(in the rows, 128 means zero)
Named moves, each a turn or a mirror, and the order they were made in; the first pair answered:
Muv (before => after):
[195 139  99 141 137 128 154 144 120 166 163 123 107 116  99  67] => [133 107 153 122 126 173 161 120  91 181 152 132 120 138  62  89]
[122 156 137 173 156 117 129 108 114 154 151 140 112 130 129  93] => [106 146 147 165 150 127 133 100 106 158 149 140 119 134 126 101]
[142 138 117 118 132  98 139 113 138 106 131 121 123 126 152 103] => [ 99 114 148 106 122 126 143 101 119 115 125 128 135 141 129 115]
[139 108 189  98 107  84 176 135 136 139 144  95 130 138  99 136] => [168 120 167 109 111  66 171 145 149 129 149  96 120 130 117 124]
nabes (before => after):
[146 141 106 150 133 138 119 123 119 134 155 141  98 105 137  88] => [128 130 104 159 128 152 111 137 118 122 146 156 100 102 131 130]
[159 107  99 142 153 133 124 134 111 122 105 135 113 112 149 168] => [182 128 106 125 151 121 138 109 107 135 121 105 111 114 155 107]
[105 161 143 118 119 133 138 107 119 124 134 109 106 139 127 101] => [ 87 147 139 134 121 156 123 126 125 122 132 130 106 134 107 146]
[184 197 110 140 125 126 143 120 179 132 158  87 111 141 117  48] => [137 156  86 181 123 167 109 175 195 102 136 150 115 127  80 184]
Lik (before => after):
[162 136  68 146 136  90 123 126 121 126 116 115  94 105 179  92] => [ 70 107 107 143 122 147 126 101  76 151 100 131  95 118 159  96]
[153  90 153 120 126 158 140 136 105 160 143 124 141 139 101 142] => [196 103 136 115 128 122 144 143 125 147 147 116 144 136 117 135]
[134 105 163  98 129 102 147 105  85 145 133 108 148 148 151 102] => [131 105 158 140 124 172 123 138  95 161 152 139 145 137 104 152]
Pairs:
(2 to 4 moves a pair)
[176 116 121 140 129 110 109 154 159 105 132 131 150 116 114 177] => [ 68  96 150 132 121 157 119 116  84 150 112 131 126 121 138 119] | nabes Lik Muv Lik
[153 103 138 101 136  67 140 136 144 100 109 132 166 124 137 179] => [143  93 147 114 133 106 131 145 142 108 110 145 173 122 109 201] | Muv Lik Lik
[ 89  99 172 102 133 170 127 131 125 148 126 160 166 159  72 197] => [ 63 109 137 150 131 203 113 151 112 164 125 176 128 131  88 169] | Muv Lik Lik
[184 128 103 138 127 116 133 154 143 129 134 118 136 113 144 135] => [163 109 146  95 122 105 151 127 136 131 128 105 158 138 127 151] | Muv Lik Muv Lik
[122 125 171 115 120 120 156  91  77 150 123 125 132 122 152  92] => [156 137 112 181 126 162 123 151 102 142 140 156 111  92 142 131] | Muv Lik Muv nabes
[172 147 117 177 124 167 102 165 171 137 160 146 122 115  82 149] => [ 61 115 186  95 115 123 139  87 104 147 114 120 128 151 127  90] | Muv Lik Lik
[138 159 123 162 158 150 119 114  81 188 139 139  75 141 169  90] => [138 149  94 183 156 149 102 146  98 168 134 163  67 126 175 139] | Muv nabes Muv
[138 100 131 121 130 107 124 147 128 125 126 134 158 147 158 145] => [132 104 117 136 132 106 129 150 123 129 127 133 141 137 177 126] | Lik Muv Lik Muv
[133  70 174  88 141 136 116 103  90 171 119 105 153 139 119 106] => [174 106 108 130 149 114 101 128 103 166 128 103 119 106 160  64] | Muv Lik Muv
[ 72 112 153 126 123 146 136 129 110 127 105 142 119 118 134 164] => [ 86 125 149 143 122 169 132 132 103 146 116 133 113 112 131 129] | nabes Muv Lik
